These are runs of 6 systems, one row a step. Runs of the same system follow the same rule from any start.
run 1, J_605:
[[8,5,11,7,20,-13,-11,23,7,7,-6,-1,-21,10,-27,-22,63,-14,-10,-10],
[42,-12,-19,13,-22,2,7,-4,-2,12,-45,3,34,-16,1,18,-10,11,14,2],
[-22,20,31,-10,-1,-15,2,-9,-8,-14,29,20,-28,-24,1,13,-21,25,27,15],
[-11,2,-3,-11,40,27,-49,-1,-3,9,-5,-16,6,13,32,1,15,-6,-15,-11],
[-14,-21,-42,-7,-32,-13,25,11,-27,13,-1,-14,8,17,-21,-15,-20,9,-23,17],
[8,14,6,29,6,-4,10,-19,16,13,23,31,-16,-17,-17,-22,30,-33,22,3],
[25,1,-1,16,14,13,6,5,22,-9,-49,-24,-13,-4,22,36,10,21,-3,10],
[-22,-4,11,-31,-10,-45,-11,19,-21,-6,13,17,19,-34,2,10,-13,17,-9,-8],
[5,12,17,7,35,28,-15,-14,-15,37,27,9,16,34,5,-7,-15,-9,15,2],
[-11,-11,-26,-7,-24,14,-7,7,-16,-12,-23,-29,-34,20,-24,-25,21,22,-2,19],
[2,-7,-34,12,-17,-10,1,-27,11,5,1,21,13,-56,11,-5,4,-35,3,-6]]
run 2, J_976 (11 x 20):
[[27,-13,-3,4,17,-11,-26,22,34,6,19,2,5,30,-11,8,28,-16,-17,-31],
[15,-4,1,4,-54,15,10,2,15,-22,-22,0,26,22,-4,6,-17,30,1,21],
[-25,2,32,2,2,10,9,-11,-3,-30,15,18,4,-20,-1,-17,-16,-28,36,-31],
[13,-22,-4,-10,22,28,7,-10,1,13,5,-30,-27,19,34,33,-14,-6,-18,-18],
[-15,-2,-25,-12,-13,-39,16,29,7,-22,14,-20,-9,14,-38,-6,-21,9,-20,6],
[14,-3,-11,32,-12,14,-6,-10,42,-1,14,25,30,14,1,-15,18,-34,0,-10],
[11,6,48,2,-13,26,40,-1,5,-24,-31,-11,-8,10,13,13,0,17,7,6],
[-12,-20,8,-28,18,-18,-6,17,-16,-18,3,-9,15,-18,-1,4,-22,-21,4,-52],
[24,-12,-23,7,0,9,-1,-8,16,25,35,-3,-3,41,3,27,-37,8,-4,5],
[-21,9,2,-4,-31,2,-5,7,25,-47,11,-7,-27,16,-26,-24,14,8,0,10],
[-10,-22,-12,26,-7,25,25,-12,11,-9,-27,1,24,-14,29,-7,4,-40,-4,-22]]
run 3, J_23:
[[9,-11,-15,-1,13,-3,-2,12,-12,-1,-1,-11,35,22,-23,0,-51,-9,23,-27],
[4,-15,-10,-7,-49,12,-6,-13,20,-10,47,12,-17,27,-15,-11,0,-1,-4,4],
[4,22,13,-3,21,38,8,-14,24,-20,-13,-31,11,17,14,-14,-5,-32,-17,-3],
[-28,-40,-15,18,1,-7,48,14,-15,-1,7,-6,-15,15,-5,0,-17,-18,-1,-27],
[32,-1,40,-36,-4,-15,3,12,11,3,33,1,-6,15,-12,8,17,-8,-26,-24],
[12,12,8,14,14,9,2,12,13,-21,-12,-14,29,34,-24,4,-43,6,29,-7],
[-21,-36,-6,-3,-53,22,-3,-10,3,-25,24,14,-7,13,1,-15,-2,-7,9,-21],
[10,17,12,-36,20,28,8,-22,0,1,15,-34,-5,10,14,-4,-19,-26,-28,-3],
[-16,-15,-28,26,23,-16,25,21,1,1,11,-13,-11,27,-34,-15,-12,-24,7,-20],
[33,-19,24,-10,-34,-2,14,10,27,0,17,12,13,23,0,6,24,-10,-30,-19],
[1,22,37,4,15,15,28,-1,14,-34,-7,-17,4,14,-3,10,-43,3,22,-2]]
run 4, J_189, 11 rows:
[[32,-10,-35,-3,11,25,-25,-15,-16,29,-38,-19,17,-8,12,2,4,-9,-1,-3],
[-26,2,-10,3,-12,-33,38,6,-4,-11,23,1,-30,-9,-17,11,-35,19,5,19],
[24,7,3,5,11,-7,-42,-2,32,7,10,25,20,-18,11,1,42,-22,-9,-15],
[-24,10,3,20,5,20,17,2,-17,1,-34,-16,-2,19,17,5,-13,37,2,39],
[-5,-4,25,-19,2,-25,1,7,-28,5,22,22,-2,-26,-26,-22,15,-23,17,-31],
[42,6,-35,5,8,24,-25,-23,9,24,-13,-18,4,6,11,23,-19,9,6,19],
[-45,0,-7,3,-19,-36,12,19,4,-30,15,6,-29,-10,-19,-8,3,20,-1,13],
[11,0,0,10,12,12,-25,-14,6,26,-3,25,44,-18,33,-2,23,-28,-12,-11],
[-13,15,16,12,19,11,33,-3,-20,8,-9,-18,-41,18,-3,9,-14,27,13,32],
[20,-9,-1,-22,-3,-35,-23,17,-10,1,-2,10,10,-29,-32,-13,26,-16,6,-33],
[13,8,-26,17,-13,20,-7,-23,10,12,-3,1,20,8,20,25,-39,25,7,36]]
run 5, J_189, 11 rows:
[[24,-19,0,4,-20,26,-31,-12,27,-23,-23,6,5,-15,29,27,7,9,16,-21],
[-50,5,19,-30,5,3,-4,9,-17,-26,10,-17,-4,4,24,4,-28,22,-18,6],
[2,0,1,-10,30,0,-18,9,-11,28,34,2,19,31,-16,-25,9,-34,-15,-21],
[28,-10,-30,20,-25,21,34,-10,3,17,-18,-20,-19,29,-20,-8,6,-1,-4,24],
[-3,-7,3,8,-25,-20,30,0,23,-39,-11,9,-4,-44,-4,2,1,-20,10,-22],
[10,-3,25,-1,20,17,-21,-2,21,-5,-1,4,18,2,49,44,-15,13,-6,-15],
[-23,15,33,-30,8,1,-9,24,-21,-9,14,-18,-11,38,-17,-17,4,24,-16,12],
[15,-9,-25,2,-9,11,-9,-3,-16,17,-2,1,36,18,-33,-39,0,-33,9,-16],
[9,-21,-28,20,-31,21,36,-29,13,-4,5,-7,-38,-2,6,14,-20,-4,15,8],
[-10,0,8,-14,9,-23,-3,10,32,-35,-3,-7,-13,-38,20,16,18,-15,-24,-24],
[-3,5,24,6,27,4,-1,23,3,13,-8,0,43,34,26,21,-14,17,-24,4]]
run 6, J_976, 11 rows:
[[-13,-9,29,-26,-22,-5,-3,4,9,-5,25,17,23,-5,41,20,-3,8,-40,-7],
[-15,13,8,-11,14,23,3,3,-25,1,7,-20,22,46,-21,-30,-34,-8,6,4],
[17,-39,-12,13,-14,8,8,3,-2,4,4,0,-42,16,-24,-4,25,-10,24,-29],
[27,9,-23,-13,-28,-5,15,-23,33,-24,-13,-18,-4,-38,8,17,-17,-8,-15,12],
[-34,24,18,32,43,-15,2,16,28,-22,5,11,18,1,14,10,-17,-4,7,-2],
[-3,-29,30,-15,-14,14,0,17,-9,16,16,8,10,39,24,5,22,7,-36,-15],
[16,2,-8,-24,-24,11,15,-3,-27,-8,-10,-25,15,17,-44,-30,-30,-8,12,-1],
[21,-13,-15,32,10,4,-5,-11,27,-7,6,11,-31,-11,-11,14,3,-18,44,-27],
[-3,3,2,-14,-15,-1,5,-7,33,-25,-2,-13,-15,-19,39,35,-7,18,-32,15],
[-49,12,7,5,22,-14,9,22,-3,-13,11,1,39,15,-2,-21,-23,-14,-17,-3],
[28,-26,18,8,-6,24,14,4,-8,34,15,8,-3,48,-8,-7,25,-12,-6,-18]]
run 7, J_605, 11 rows:
[[21,-7,-2,28,19,23,-17,10,6,2,-37,-14,-27,24,-11,1,36,11,26,-4],
[4,-12,-15,-22,-49,-13,-5,-9,-11,-8,-19,8,11,-48,15,12,-4,18,-8,11],
[-21,30,13,6,46,-6,3,-17,1,11,38,11,0,-10,13,8,-35,-13,13,7],
[-9,-20,-8,1,16,12,-20,28,-7,11,-10,-21,-22,47,2,-1,34,18,-23,-2],
[12,-2,-26,-6,-43,-13,9,-7,-17,13,-16,13,36,-26,-20,-27,8,-13,-8,13],
[5,16,12,36,25,5,27,-23,9,4,9,12,-31,-13,0,17,-19,-5,44,8],
[-1,-6,9,-21,11,-3,-34,16,9,-8,-15,-16,-25,-5,27,24,34,26,-28,-2],
[-7,5,-20,-13,-3,-22,-7,7,-25,18,2,8,59,-9,-4,-8,-34,-4,-14,5],
[-13,1,13,29,11,15,16,-7,-14,19,27,16,-32,33,-18,-15,4,2,33,10],
[18,0,-14,-9,-12,20,-21,-8,7,-6,-41,-21,-19,-20,9,-9,49,-1,-16,7],
[-4,-2,-30,3,-1,-35,19,-4,-1,0,-1,3,19,-41,4,24,-46,-3,2,1]]
run 8, J_767, 11 rows:
[[27,6,24,-17,2,9,-10,-19,9,28,57,16,-12,22,7,12,0,-3,-8,2],
[-5,12,-6,4,13,14,15,17,12,-28,-34,-46,-12,30,-23,-19,7,-6,-11,6],
[-8,-36,-11,14,-37,-6,7,0,9,-12,6,31,33,-17,13,2,-8,-18,7,-31],
[26,30,44,-19,18,25,6,-28,4,10,13,-6,-7,-3,25,21,-13,2,-1,14],
[-29,-16,-4,-4,25,-1,-10,34,-19,-23,-16,-28,-12,27,-21,-14,-3,3,9,-28],
[14,-22,-18,-9,-47,5,-9,-9,9,16,31,23,35,15,6,-5,-2,-9,-24,-2],
[10,40,21,4,13,22,30,-28,20,-22,0,-20,-21,-6,-8,-6,-17,-17,15,21],
[-19,-43,-6,14,18,6,-12,22,-4,-12,-21,-3,-4,1,18,8,16,-13,9,-52],
[18,0,16,-37,-25,-7,12,-3,-8,18,26,3,28,7,15,17,-24,9,-40,9],
[-4,31,20,14,26,7,1,5,13,-24,9,-8,-8,28,-39,-23,-11,-6,34,2],
[-5,-44,-20,10,-33,35,-16,-4,1,-7,-22,1,5,10,27,-6,26,-4,-5,-21]]
run 9, J_507, 11 rows:
[[9,-22,2,23,-47,-12,-4,9,15,-10,2,37,-3,0,-17,3,24,21,25,-1],
[-5,20,23,-18,-11,7,1,-17,-9,-15,-27,1,20,-42,33,17,-21,19,2,20],
[-32,4,-2,-2,61,-14,-25,15,-19,5,8,-12,-24,-2,1,5,-5,0,13,-16],
[21,-19,-33,-11,-16,10,-29,-6,-11,37,8,-2,-4,13,-2,-15,39,-9,-27,3],
[-2,24,-15,22,-23,-10,39,-7,-1,3,-6,5,17,2,-30,-22,-20,3,5,44],
[2,-5,15,35,4,-13,5,-3,28,-14,-7,31,-18,-33,15,27,15,3,31,-12],
[1,-3,21,-33,10,-6,-9,15,-13,5,-21,-16,8,-8,35,29,6,27,-39,2],
[-20,11,-3,-12,28,-17,-32,19,-30,17,24,6,22,19,-30,-28,-10,-3,10,-6],
[21,-10,-23,19,-30,36,-20,-29,-4,20,-4,12,-18,7,-6,-15,25,5,27,19],
[-15,15,-19,2,-19,-20,39,-5,3,-25,-27,-18,-17,-39,-5,0,-12,7,-9,29],
[0,-4,1,20,42,-29,-2,8,18,15,12,20,11,-27,24,33,-2,-18,-4,-25]]
run 10, J_23:
[[-29,-19,16,-1,-14,26,-17,-9,-4,-11,-8,11,-22,-12,50,12,25,19,-3,-2],
[-20,18,2,-34,32,-13,-1,3,-47,16,-11,-24,3,-20,1,-8,-13,3,-15,10],
[20,-5,-32,17,3,-28,-14,3,-12,36,14,23,2,-7,-37,-10,14,-7,22,2],
[37,13,-4,13,-29,12,-11,-10,39,-5,-20,3,0,0,8,15,27,21,-10,32],
[-44,11,8,20,12,5,15,-7,5,-33,-30,0,2,-36,31,4,-11,-1,13,7],
[-20,-27,3,-17,17,-11,-15,4,-41,34,18,14,-16,-14,26,13,11,6,-7,-18],
[26,32,-2,-20,12,-22,-19,13,-16,25,-2,-12,6,11,-37,-10,7,21,-10,32],
[15,4,-24,42,-23,4,-8,-10,20,-7,-26,24,22,-17,-16,-13,10,-7,35,9],
[-5,-12,2,0,-21,23,5,-26,13,-9,-9,0,-28,-25,52,29,7,14,-11,12],
[-42,20,6,-14,52,-21,-9,14,-21,-2,-3,-16,-12,-24,11,-1,-2,0,-13,2],
[12,-16,-15,10,4,-25,-15,19,-29,47,6,27,27,10,-17,-5,14,6,2,-3]]
run 11, J_767 (11 x 20):
[[-4,21,-33,20,-10,-14,-31,-5,16,7,-19,17,23,-27,5,-7,21,13,-7,38],
[-26,13,-6,20,7,-10,18,-20,-25,16,-9,16,-23,-43,11,-1,2,10,20,32],
[9,-3,-5,-7,26,-30,-22,12,-21,32,-2,6,-30,-24,-7,7,43,9,-3,-2],
[17,6,-33,8,-6,-34,5,17,-8,26,-19,-4,8,1,-24,8,2,30,-15,36],
[-9,19,-10,32,-13,-24,-12,-2,21,-10,0,32,-11,-27,-13,1,13,22,27,32],
[-11,12,-7,11,15,6,-23,-12,-17,18,-34,7,-5,-38,29,0,34,12,2,24],
[-14,-2,-17,-14,8,-38,8,8,-45,29,1,4,-20,-31,-14,1,-2,15,1,14],
[27,11,-23,16,9,-30,-24,9,10,33,12,15,-13,4,-27,5,28,16,3,23],
[-9,13,-27,28,-15,-11,7,3,12,-7,-38,-2,-10,-17,-1,1,19,27,-3,44],
[-19,8,-2,13,3,-29,-10,-5,-11,6,-9,32,4,-61,11,2,16,3,16,8],
[11,10,2,-2,28,-10,-12,-2,-36,49,-7,5,-16,-11,5,14,15,26,3,26]]
run 12, J_507 (11 x 20):
[[-2,1,10,11,46,-4,-6,15,13,-16,-6,-10,24,7,8,24,-38,-9,17,-34],
[-4,-30,7,-27,-17,22,-26,2,-8,6,36,-1,-25,37,11,4,13,11,-17,-16],
[-6,24,-6,-14,-18,22,5,-14,-4,-18,-10,-18,28,4,-22,-48,-8,-27,-6,14],
[4,-23,-11,38,7,13,37,-12,7,-4,-3,1,-28,0,-4,12,-18,-19,40,-23],
[24,-3,14,-32,-16,-10,12,-1,30,-16,12,-15,-20,-10,17,27,9,-1,-43,-7],
[-13,11,9,4,26,-2,-6,25,9,-10,1,-7,55,33,-1,-6,-30,-9,-10,-14],
[-7,-28,23,4,-23,33,-7,-9,-13,3,28,20,-21,31,-1,-11,13,2,26,-19],
[16,19,3,-32,-21,19,12,-20,-2,-29,-30,-35,-5,-23,-11,-21,-3,-14,-4,6],
[-2,-17,-32,19,29,-12,16,4,10,-5,5,-16,-6,-1,-5,21,-44,-20,17,-29],
[11,-11,6,-13,-19,8,-6,-8,32,5,44,7,-15,21,23,16,17,-3,-40,0],
[-18,21,22,7,-1,15,17,15,6,-25,-21,-9,44,26,-10,-32,-4,-12,-13,7]]

Name the system that made each run.
run 13:
[[-24,-22,-13,-11,6,-30,2,29,-10,-16,1,-13,-36,-8,-26,-14,25,-9,-7,-27],
[37,-2,-36,14,-15,1,9,-18,25,26,-2,4,34,-6,11,12,-7,-20,-25,13]]

J_976
run 14, 2 rows:
[[23,-17,-16,22,9,31,13,-2,31,-3,-5,-23,7,42,12,18,-20,-14,-6,-17],
[-37,-11,18,-7,-21,-9,38,17,13,-38,21,-6,-16,15,-5,-9,-4,-9,-23,-11]]

J_23
run 15:
[[-38,2,-18,16,-11,-21,42,2,10,-30,-9,-4,-2,-29,5,5,-32,-2,-3,12],
[-6,-10,30,-5,25,-3,-24,-1,-1,21,37,29,-8,-7,30,15,26,-12,-5,-28]]

J_23
run 16:
[[24,-35,-11,-16,-32,18,22,1,-4,6,-20,-19,19,13,23,17,-6,-2,-36,-13],
[-16,30,21,-7,15,-25,31,-3,12,-23,36,-2,-25,-15,-21,-1,-27,-12,9,5]]

J_23
run 17, 2 rows:
[[-16,-3,4,14,-2,-11,60,11,-9,-7,-26,-19,-36,-2,-8,-1,12,5,-12,15],
[35,-4,14,-12,19,-28,-13,4,1,15,-1,15,5,-41,-2,12,30,-22,1,-33]]

J_605
run 18:
[[-30,0,-10,-16,0,-8,-34,28,-5,-8,-6,-7,44,21,11,-10,-1,15,-36,5],
[-19,-12,0,21,-13,10,37,-6,-33,21,9,18,19,18,-18,-35,-9,-21,14,-1]]

J_605
run 19 (2 x 20):
[[34,22,-25,-8,2,-40,-4,5,24,13,0,-5,7,-22,-10,23,-2,10,-27,26],
[-28,18,-1,52,20,-14,5,12,14,-7,-15,20,1,-1,0,8,-2,24,26,28]]

J_767
run 20:
[[31,18,-19,-44,16,-13,-17,-5,-14,11,5,-36,-16,-8,-21,11,-24,9,-9,9],
[-14,-7,-40,21,-5,-14,-47,6,15,3,30,23,7,12,-13,-1,-7,13,18,4]]

J_605
run 21, 2 rows:
[[4,-26,-22,27,-2,39,4,-33,5,4,-17,2,-3,-15,35,8,-2,-26,19,-19],
[-8,15,21,-16,15,-26,43,5,1,-10,12,-20,-37,-12,1,24,-19,12,-19,15]]

J_976
run 22, 2 rows:
[[6,1,-23,6,30,24,-48,1,13,-2,-34,-19,24,6,24,5,8,-4,-4,-9],
[-45,-15,-8,-8,-24,-9,35,-6,-22,-3,28,4,-5,-2,12,2,-40,7,-12,11]]

J_767
run 23, 2 rows:
[[13,23,12,2,21,11,16,4,7,4,-32,-21,40,14,21,16,-23,7,-23,19],
[-29,-22,15,6,6,-19,-11,29,-10,-9,33,20,-20,22,-23,-6,7,8,22,-28]]

J_507
run 24:
[[2,-9,-15,-4,22,7,33,-23,-14,27,14,-16,1,-7,22,14,-38,-30,-15,-9],
[2,-9,25,2,20,-18,19,25,23,-7,34,-4,-33,34,-12,18,7,-1,-12,-21]]

J_767
run 25 (2 x 20):
[[-25,-10,28,-18,-34,-9,-1,10,-16,-19,0,25,45,-17,10,-16,0,-1,-8,-16],
[9,15,14,0,30,43,-10,-32,-3,16,22,-7,-4,21,15,0,-27,-14,21,0]]

J_189
run 26:
[[-9,-12,9,-13,19,6,-46,-6,-8,-7,14,12,-9,-16,22,24,-18,13,33,-30],
[-16,6,-22,-36,4,-1,-32,2,-21,17,21,-21,-12,16,6,-5,-1,20,-37,25]]

J_189
run 27 (2 x 20):
[[-11,-18,-4,13,2,3,20,17,-33,7,-51,-15,-21,-4,-7,-10,34,12,3,2],
[32,4,-9,-15,-2,-38,6,-9,-9,26,6,15,18,-49,-9,9,0,-18,-4,-7]]

J_976
run 28:
[[11,-8,-36,6,-7,36,2,-38,3,12,16,-15,-39,7,-4,-16,3,-25,10,5],
[0,5,-39,13,-9,-22,8,2,46,-22,-6,-15,-21,-21,0,11,12,-6,-26,16]]

J_605
run 29, 2 rows:
[[-43,-36,13,13,-34,11,13,8,-5,-13,14,24,-2,14,21,-10,18,-1,-7,-16],
[20,8,8,-26,-5,23,42,-24,-17,8,1,-27,4,2,-5,-18,-18,-37,-18,-4]]

J_976
run 30, 2 rows:
[[36,-18,7,23,-8,-2,35,23,13,-1,-18,-7,-1,36,-33,3,9,-5,8,-18],
[31,4,35,-14,-40,0,-6,-7,16,-28,-10,19,7,-26,-8,7,11,10,22,-9]]

J_605
run 31, 2 rows:
[[12,-14,10,7,-8,-6,19,17,-30,30,7,18,40,34,-26,-14,-15,-3,10,-9],
[26,16,23,-4,-31,15,-14,-22,13,-17,10,15,-24,-4,-18,0,2,19,40,12]]

J_507
run 32:
[[-14,25,9,-17,-4,-6,-4,2,-14,3,-7,3,60,-7,15,-5,-29,9,-21,22],
[-20,6,18,14,6,16,-2,-13,-22,5,29,18,-27,15,-22,-24,-3,-2,47,2]]

J_767
